In the rows, 128 means zero.
M: rows in 4 groups, each row roughly a mix of its group's directions (some rows in no group)
M (165 x 11)
[[ 95 163 109 138 174  93  79  94 109 119 103]
 [103 144  72 110 122 109 119 163 137 138  61]
 [140  96 171 122  73 122  95 154 101 102  91]
 [134 158 204 113 109  89 127 168 143 118 130]
 [125 155 138 117  96 145  81 157  63 104 103]
 [107 111  70 132 158 132 149  76 171 132 153]
 [ 51 154 157 114 141 142 142 113 168 111 145]
 [142  89  85 120 146 142  73 175 115 114  98]
 [ 85 102 125 132  91 133 138 202 105 134 105]
 [102 162 163 130  96 115 108 185 106 109  85]
 [179  80 140 164  90 129 124 138  87 103 104]
 [149  99  93 104 132 153  62 147 114 137  83]
 [134 140 141 127 115 150  71 166 129 105  61]
 [119 162  95 140 109 163  72 130 117  97  80]
 [134  96  57  86 111 105 147 143 113 161 134]
 [149 109 159 100 128 154 106 196  93 157 111]
 [172 129 167 165 112 141  88 136 106  97  80]
 [113  97  66 107 157 152 175 103 121 156 127]
 [143 147 120 101 141 178 140 192  94 158 142]
 [125 101 129 109  97  90 175 154 187 153 138]
 [156  72 108  98 117  91 168 103 111 158 152]
 [141  92  80 140 173 135 159  82 117 149 159]
 [133 148 154 117 111  69 130 121 143 141 200]
 [160 116 109 116 147 123 152  58 180 145 139]
 [ 97  89 133 124 145 124  48 132 165 122 135]
 [ 87 113 120 112 178 124 165  67 137 132 156]
 [140 158 205 146 140 113 120  85 144 109 149]
 [206 130 150 128  87 123  92 148 119 139 105]
 [ 88 158 139 157  83  83 115 136 130 162 171]
 [127 104  55 116 133 126 147  86 175 128 144]
 [171 169 144 115 165 103 103  85 131 176 127]
 [127  94 154 155 120 117 155 150 108  78  66]
 [ 97 126 115 149 130 154 206 146 141 128 172]
 [150  92  99  94  87 104 106  80  99 128 161]
 [169 142 167 146 148 150  82 129 116 136  67]
 [111 176  95  94 129 119 102 133 179 162 164]
 [127 131  58  95 163 110 105 132  95 157 155]
 [164 141 107 140 125 142 102  58 167 107  98]
 [168 100  51 124 108 122 164 116 147 134 137]
 [155 107  96 157 189 116 124  73 144 110 118]
 [160  95 103 156 136 149 145  97  54 127 121]
 [150 153 192 105 105 106 109 153 154 113  82]
 [ 90 102  78 139 140 114 141 155 132  83 180]
 [ 68 109 110 159 148 157 103 130  96  80 114]
 [ 96 155 146 125 133 156  42 147 126 124 125]
 [175 118 169 132 104 159  94 147  70 144 128]
 [105 103 110  51 135 123 140 171 132 124  94]
 [104 166 205 139 134 137 149 147 113 103 157]
 [104 129  78  78 135 147  77 145 108 157 152]
 [129 135 160 102 161 127  95 137 185 151  75]
 [135  88 113 114 131 137 188 130 102 179 169]
 [132  72 116 165 145 121 173 102 163 126 169]
 [ 57 157 118 128 162 109 140 127 167 102 100]
 [156 152 106 109 112 170 101 147  61 113 103]
 [171 160 186 145  87 116 132 162 101 115 111]
 [119 145 111 106 115 127  78 160  51 122 132]
 [136 178 174 117  93 142  93 170 133 104  99]
 [141 116 127  95 127 125  59 174 139 133  81]
 [151  88  46 128 121 129 161 133 118 140 148]
 [119 148 138  92 156  71 151 108 150 137 185]
 [159 124 179 154 107 145  98 151  89 103  82]
 [152  97  74  85 149 120 129  98 116 167 164]
 [115 119 198 104 137  82 149 151 161 133 153]
 [111 143 187 122 127  90 172 128 141 130 184]
 [ 67 148 128  94 118 115 150 130 164 155 178]
 [102 162 193 110 107 113 117 165 153 100 101]
 [166 176 155  71 109 105 111  96 103 138 127]
 [121 174 185 138 160 159  97  92 158 125 122]
 [ 89 141 198 111  95 121 121 175 146 120 135]
 [ 78 147 188 109 157 104 109 112 103 133  95]
 [ 50 142 126 117 152 148 163  98 147 107 147]
 [100 108  81 140 118 119 171 105 107 103 188]
 [ 87 158 135 171 103 157 104 173 140  86 113]
 [ 69 145 198 114 124 116 133 144  99 129 151]
 [ 69 149 142 106  91 112 100 168  85 128 145]
 [128 111  63 150 167 125 157 120 178 122 155]
 [131 136 155 101  73  92  92  95  83 109 118]
 [135 163 137  95  93 116  84 173 137 119  75]
 [148 148 159 152  78 120 131 126  74  77 141]
 [170 128 138  94 101 110  66 100 166 119 106]
 [144 168 199 116 117 136 154 147 175 138 120]
 [118  77  72 125 141 109 133 168 121  78 143]
 [137 146 192 153  97 131 141 139 181  98 104]
 [148 117 121 137 141 173 152  72 186 132 100]
 [111 179 169  84 128 128 118 138  82 162  99]
 [194 112 123 132 129 110 134 136  88 171 174]
 [126 192 183 166 137 125 124 129 170 115 141]
 [ 75 143 174 107 131 139  64 148 110 120 125]
 [ 81 122 104 179 151 139 186 138 130  93 129]
 [167 110  82 112 145 140  99 118 179 146  81]
 [129 147  80 108 112 145  73 141  81 111  91]
 [ 89 101  92 165 161 126 120 128  94  83  89]
 [184 132 122 115 105 117 118 159  80 172 167]
 [ 84 100  75 122 155 128  82 136 109 151 164]
 [144 103 123 104 146 156 150 147 154  72  69]
 [160 162 198 148 119 108 150 119 161  96 128]
 [133 151 202 134 123  79 133 137 147 115 166]
 [119 115  69 115 135 123 181 120 183 121 155]
 [102 116  89 105 142 124 177 107 147 157 188]
 [118 155 153 105 158 149  88 138 147  91  65]
 [162 154 184 127 107 133  81 147 114 120  79]
 [159  71  85  98 125 101 158 112 107 156 152]
 [156  75  66 135 123 117 155  96 139 161 119]
 [151 106  53 115 124 160  92 116  94 118 133]
 [160 121 127 122 135 128 179  88 199 144 122]
 [ 77 149 159 128 128  93 159 100 179  97 141]
 [113 121  53  94 130 127 103 164 113 157 153]
 [ 87 111 107 155 146 139 182  71 154 110 131]
 [ 98 170 196 124 110 109 167 142 144 102 133]
 [160 102  67 148 162 119 162 112 174 116 124]
 [141  84 107 158 148 115 203 142 117 134 155]
 [125  70 117 161 143 134 177  90 131 149 168]
 [175 135 132 121 118 147  44 123 117 119 103]
 [ 86 117 152 120 136 138 101 153  65 152 173]
 [ 78 124 163 102 128 156 151 155  80 156 162]
 [120 161 198 106 114  91 147 162 153 112 115]
 [151 104  57 139  88 117 102 107 149 138  96]
 [108  90  55 110 144 152  88 148 117 144 135]
 [136 115  83 113 113 146  47 115 145 103 127]
 [152 140 114  80  69 139  92 126  86 119 103]
 [146 132 101 103 166 108 156  72 165 157 159]
 [147 159 125 140 161 146  95 112 201 152 103]
 [ 79 125 157 140  98 150 109 185  88 107 113]
 [147 151  82 112 108 142  72 113 106  98  82]
 [179 142 108 136 131 130 149  79 187 149 102]
 [ 77 139 181 131 117 112 181 141 129  86 122]
 [146 123  76  80  96 133 102 117  73 138 108]
 [170 102 112 113 130 144  63 134  75 129 105]
 [169 110 138 116  93 135 113 160  61 140  92]
 [105 141 134 197 118 133 190 157 130 108 134]
 [159 114 202 145 112 113 169 162 131 129 110]
 [190 134  95 100 126 100 154 134  96 173 149]
 [157 151 121  86 120 156  87 156  79 135 169]
 [146 182 124 105 109 145  83 132 101 106  74]
 [ 74 134 143 141 121 148 106 158 137  68  86]
 [ 90 123 134 115 121 105 196  82 138 131 168]
 [148 112  80  89 101 100 107 141  75 134 163]
 [161  82 144 118  71 141 124 175  91 119 118]
 [ 53 127 105  90 127 129 105 127 153 135 171]
 [141  80 114 162 135 171 177  99 115 101 158]
 [165 134  56 158 140 140 135 133 176 144 147]
 [135  96 102 140 151  97 137  88 185 112  82]
 [114 126 162 122  86 132 184 172 117 158 167]
 [156  92  69  88 107 102 141 113 102 148 157]
 [116  64  70 116 142 126 141 151  85 117 139]
 [ 57 148 152 113 163 132  97 128 170 136 148]
 [132 100 168 178 154 129 182  99 150 103 111]
 [ 95 111 184 166 118  97 178 149 152 122 117]
 [146  94 139 185 161 118 177 118 140 157  95]
 [ 98  74  70  97 165 130 138 138 134 157 133]
 [ 55 158 153 131 129 124 115 120 137 103 182]
 [157 177 147 114 125 161 109  98 175 117  81]
 [158 125 143 171 109 106  88 115 113 135 198]
 [154 128 113 115 167 114 146  47 149 150 142]
 [ 91  92 121 133 159 108 169  81 179 120 136]
 [ 86 167 153 113 141 152  54 120 122 134 112]
 [146 175 194 147 137 128 136 123 179 106 119]
 [150 133 124 134 174 158  87  97 163 159  80]
 [ 84 121 179 151 126 135 171 121 166  93  96]
 [180 124 106 116 121  78 176 142 166 128 158]
 [171 128 164  79  86 125 136 149 130 175 154]
 [ 70 132 130 160 134 133 136  81 171  82 120]
 [134 117  88  75 102 130  95 160 166 167 110]
 [142  86  62 106 123 142  80 152 111 118 107]
 [145 151 206 145  97 131 109 152 113 119  93]]
one row of each group, then the others: which group is each in?
[182 101  71 138 111 138 159  86 108 140 117]  <3>
[ 97 106 113 150 150 116  97 143  62 122 176]  <9>
[173 178 157 130 114 110  91 128 175 126  93]  <130>
[130  70  89 140 178 160 152 100 130 137 101]  <118>

[134 137 105 152 164 122 114  68 189 111 107]  <9>
[112 171 181 109 136 131 150 102 193 124 133]  <130>
[199 152 102 100 109  98 119 151  98 158 122]  <118>
[151 131 138 180  78 173 107 147  90 119 107]  <118>
[ 82 183 149 116 127 119 106 127 159  77  99]  <118>
[183  77 159 109 136 120 165 105  99 125  98]  <130>
[123 100  58 112 151 149  94  99  97 145 150]  <9>
[115 122 152  84 101 114  79 185 151 138  99]  <118>
[163 108 178 163 139 129 198 130 114 132 124]  <118>
[120 143 200 138 112 121 144 173 174 127 149]  <9>
[126 152  66 140 118 157 114 102 126 102  68]  <118>
[114 152  88 119 137 127  79 145 175  90  85]  <130>
[131 148  84 111 104 140  89 120 158 111  60]  <9>
[ 94 120 127  82  84 132  74 164  93 123 133]  <3>
